Each row is where one point has got to under a steady rotation. How many ticks took it there?
The counts run from 0 to 221.
[ -6  32  -1 -15 -19 -15   6  28   4   9  17 -37  15 -28 -25 -27  14   6
  18 -13   6  -5 -15   1   1 -11  -1 -24   0  13 -23  -2  -9 -16  13] -> 127
[ 13  19 -10  12  12  -7  34  16 -18   2   8  14  -8  26  25  -9  22   2
  38  -8   5   6   9  31 -25 -14  16  17 -21  22 -13  -6  -8  13   4] -> 118
[-22  -8 -28   0 -30 -22  21  17 -11   6  29  -3  32  13  -2  14 -22 -12
  -4  -4 -10  -6  16   7   6   9   0  15 -10  27  10   8  33 -22   5] -> 101
[ 18  -2  18  14 -10 -10  -5  -4  11  37  22 -38   3 -29 -24 -16   6  18
  16 -20  14  -8  -6 -16  20  17 -23  -7  29  -2  -6  -6  24   7  20] -> 26
[ -9  23   8 -20  15 -20   4 -35  -3 -10   0 -34  24  -7  -5  -5 -13  17
 -16 -10 -24  18   8  19 -32  32   3  27   8  -8  23 -11  -3  -8 -16] -> 209
[ -7   6 -19 -14 -20 -23   2  34 -19   5  34   4   6  -8  -8   8  -5  -9
 -11 -17 -29 -11  18  12  -6  -2 -10  -9 -27  16  29  35  20 -14  -6] -> 99
[-22  -5   4  -8 -15 -17 -19 -26  15   8 -29 -41 -11 -14  12  15  -7  27
 -16   6 -36  -6  16  30 -14   2  32   7 -18  -6  18   4  -4  -8  -1] -> 82
[ 23  13  -9  11   8  -4  11 -17   9  22  -6  20 -31  33  28   5 -21   0
 -22 -11  -9   9  17   7 -25  13  13  23   9  18  17 -37   1   7 -11] -> 220
[ 24  -1  -5 -17  16 -53  28  17  25   9   5 -26  24 -12  -3 -12  13  -6
   6 -17 -32  11 -10   9  -2  -9   9   1   1 -10  20   9  20  13  16] -> 39
[ -6 -32 -20  18 -29  17 -28 -25 -26  -6   8   5 -32   6  -2 -16 -17  18
 -10   2 -24  24  11  -5 -11  -3   0   1   3  36  -1   4  12 -18   1] -> 72
[-11 -11  -2  25  -3 -16   8 -20 -20 -22  14 -14   1 -10 -25  -3  16   9
  27   7 -30   3   8  28   7  -8   5 -15  -6  -9   7  31  -4  11  38] -> 185
[ 13   7 -12   3 -19  18 -12   4   2 -15  44   2 -10   3 -50 -21 -15  -2
 -17 -12  -5  -7   0 -17   1  26 -15 -10  20   9 -10   8   1  -1  31] -> 214
[  4 -10   0   3  23 -16  50  15  13 -13   3 -16 -25   5  37 -16  16  12
 -10 -16   3   2  19   0 -15 -16  26  -2 -21  -4  14  -5   9  23  11] -> 78
[ 26  -9   5  24   9  17  11  17 -34  -4  36  -1 -25   8 -17   5 -10 -19
  13  -9  11  13   8 -45  -2 -20 -14 -18   2  -8   8   2  12  29  -3] -> 176
[ -2  -1  -8   5 -18   9 -11  42   8  22  20 -27   5  15  16  -5  -7  -1
 -13 -12  27  10  17 -28 -27  14  24  20 -12  19  -2 -18  -5  21 -27] -> 90
[ -2 -10  -4  34  -3 -23   3 -29  -7  -5   1  -6 -13 -19 -15   9   7   6
  28   5 -24  -3   6  35  13  -1   6 -10   2 -21  21  26  -1  10  47] -> 184
[ -3  -6 -13   1 -10 -22 -12 -16  17  10 -17 -25  43  -2 -12  -3  -3  10
  22   9 -39  19 -16  23  -9   9  22  37  13   7   2  -2  -1  -2  17] -> 42
[ 11  31  17  -8   5  -6  27   1   9  13  15  -3   4  17 -26  26 -20  16
   8  13  19 -12  16  14 -19  15  25  -1   6 -20  -2 -10 -11  39  15] -> 106
[ -6  -7  -1  -4  19 -19  47   2  12  -4 -10 -25 -13   5  39 -12  19  22
 -10 -12  -1  12  16  17 -26 -11  29   9 -24   0  22  -5  11  14   0] -> 79
[  5 -13   1   8 -22 -31  -5   0  10 -15  13 -39  15  14  -3   9 -26 -31
   2  10  -3  32   3 -36  -5 -13  30  -1  -8   8 -13 -24  -4  14  -6] -> 190
[  2  28  -7   0   5 -23  20  -4 -25  -2 -18   3  -8  19  33  22  -6 -11
  25   4 -20   4   5  33 -26 -17  27  12 -23   9  -3 -17 -19  -4 -24] -> 120
[ 14   2 -10   9   3 -16 -56   0 -13  -6  21  -7 -23 -23   8 -20  12 -12
   8 -11 -29  16  -7  15 -28  14  -3   9 -14   7  23  22 -14   0  -9] -> 198
[  3   5 -29  29  18  11  -3 -10 -15 -19  -4  13  -7 -26 -16 -15  10  16
  16 -27 -15 -15   3  40  -8  -4  -6  16  10 -19  20   9  -2 -17  32] -> 56
[ 19  14 -10  10   7  18  16  17  -3   1  39   5   3  33  -1 -36   5   2
 -13 -17   3  16   8 -21 -22  10   0  15  12  44  -2 -12  13  19  -1] -> 217
[-13  23  -8 -12 -26  -9  25  13  19  13  19 -25  28   4 -17 -15 -19 -10
  -1 -10   1  27 -27   8  16 -16  18 -21 -14  28  19  28   6  -2  21] -> 0
[ -6   3 -20  49 -19   1   4   4   4  15  -8 -16  -8   3  14   7  -4 -16
  21 -33   6 -24  -6  34  32  -3  -1   8  -2  -2  11  -8  -7 -11  34] -> 15
[  1  28   0  -7  36 -30  33   0  11 -15  11 -27  22  -1   7 -15  -1  -7
  -9 -26  -3   2  11  16 -29  21  10  21  -3 -21  28 -11  -9  12  -5] -> 207
[-14  41 -16  -7 -26 -17   2  37   4  21  19 -35  15 -18 -25 -31  10   2
  18 -11   9  11 -24  -4  -4  -3   1  -9   3  17 -14  -5 -17 -14   5] -> 128
[ 36   4 -26  13  13 -15 -27   0  15  16 -21   8 -13 -29  13   0 -13  -8
  -9 -33   4   7  -7   9 -13  -3   8  21  11  -4  22 -35  13 -23   5] -> 53
[ 29  -2 -10  21  13  40 -11  12   9  30   4   3   0   0   8 -33  13  27
  22 -31   1  -6 -31  20   2  -6   5   6  -2  10   8  26   7  16  22] -> 156
[ -7  -5 -18  -3   0 -41  20  -5  -3  25   9  -2  11 -19  32 -32 -16  13
  -5 -22 -15  -1 -14   6  12 -11 -14  -9  -4  28  11   2  22 -38 -14] -> 140
[ 45  10 -10  -1  17  -5 -19  14   2   9  -9  -7   7 -11  14  -7 -11 -10
  -9 -32  -1  24  -6 -19 -31 -15   7  20   5  18  -2 -38  14  -9 -26] -> 51
[ 11 -12  -8  16  13 -10  48  20  12 -13  17  -5 -34  15  27 -18  10   0
 -15 -23  13  -7  18  -3  -8 -22  22 -14  -8  -2   7  -5  12  23  20] -> 77
[  2 -22 -13  17   0  20   0   7 -29 -16  -6  -4  -3  26  24  30 -47 -17
   9 -13 -26  -9 -12   4  11  -8  15  14 -23  -4  14   5   2  -9 -18] -> 161
[-21  15   7  25  17   6  36   0 -34 -14  11 -37   3  24   6  -3   9  -3
  31 -12  -8 -16   0  22   6   8   2  12 -14 -18   5  14 -29  19   5] -> 18
[  9   7  10  23  18  15 -10 -23 -31   5  10  11 -28  -3   5  -8 -31  28
  18   0  10 -26   9  -1  -5   5  -6  -8  14  -7 -36 -19 -32   5 -22] -> 134
[ 38 -11  -5  12  10  29  -9   5  23  29   1  -2  -5 -16   7 -25   5  28
  15 -31  13  -5 -33  14   9   4   2   4   8   7  -2  18  16   7  29] -> 155
[ 15 -10  20   4 -15 -11   0 -13  13  23  13 -44  -1 -31 -18   1 -14   4
   7 -18   8 -11  -5 -27  22  21 -21  -4  24 -11  -5 -14  21  -7  10] -> 25
[ 27 -11   6  18  21   0  23  14 -34   4  32  -4 -18   5  -3  -5  -3 -13
  16 -16  17  26   6 -42  -6 -24 -12 -13  -5   2  13  -1  29  19 -13] -> 177
[ 41   7 -19   6  14 -14 -25   5  14  11 -20  -4  -6 -23  15   0 -11  -9
 -11 -32  -3  14  -4  -4 -20 -14   7  20  10   8  14 -42  17 -21 -13] -> 52
[ 24 -21   6  13  -3 -24  -9 -13  30  -8   0 -38   0  -7   4   6 -19  -6
  14  -4  28  14   7 -24  -2   5  20  11  11  -8 -27 -35   8  19   8] -> 192
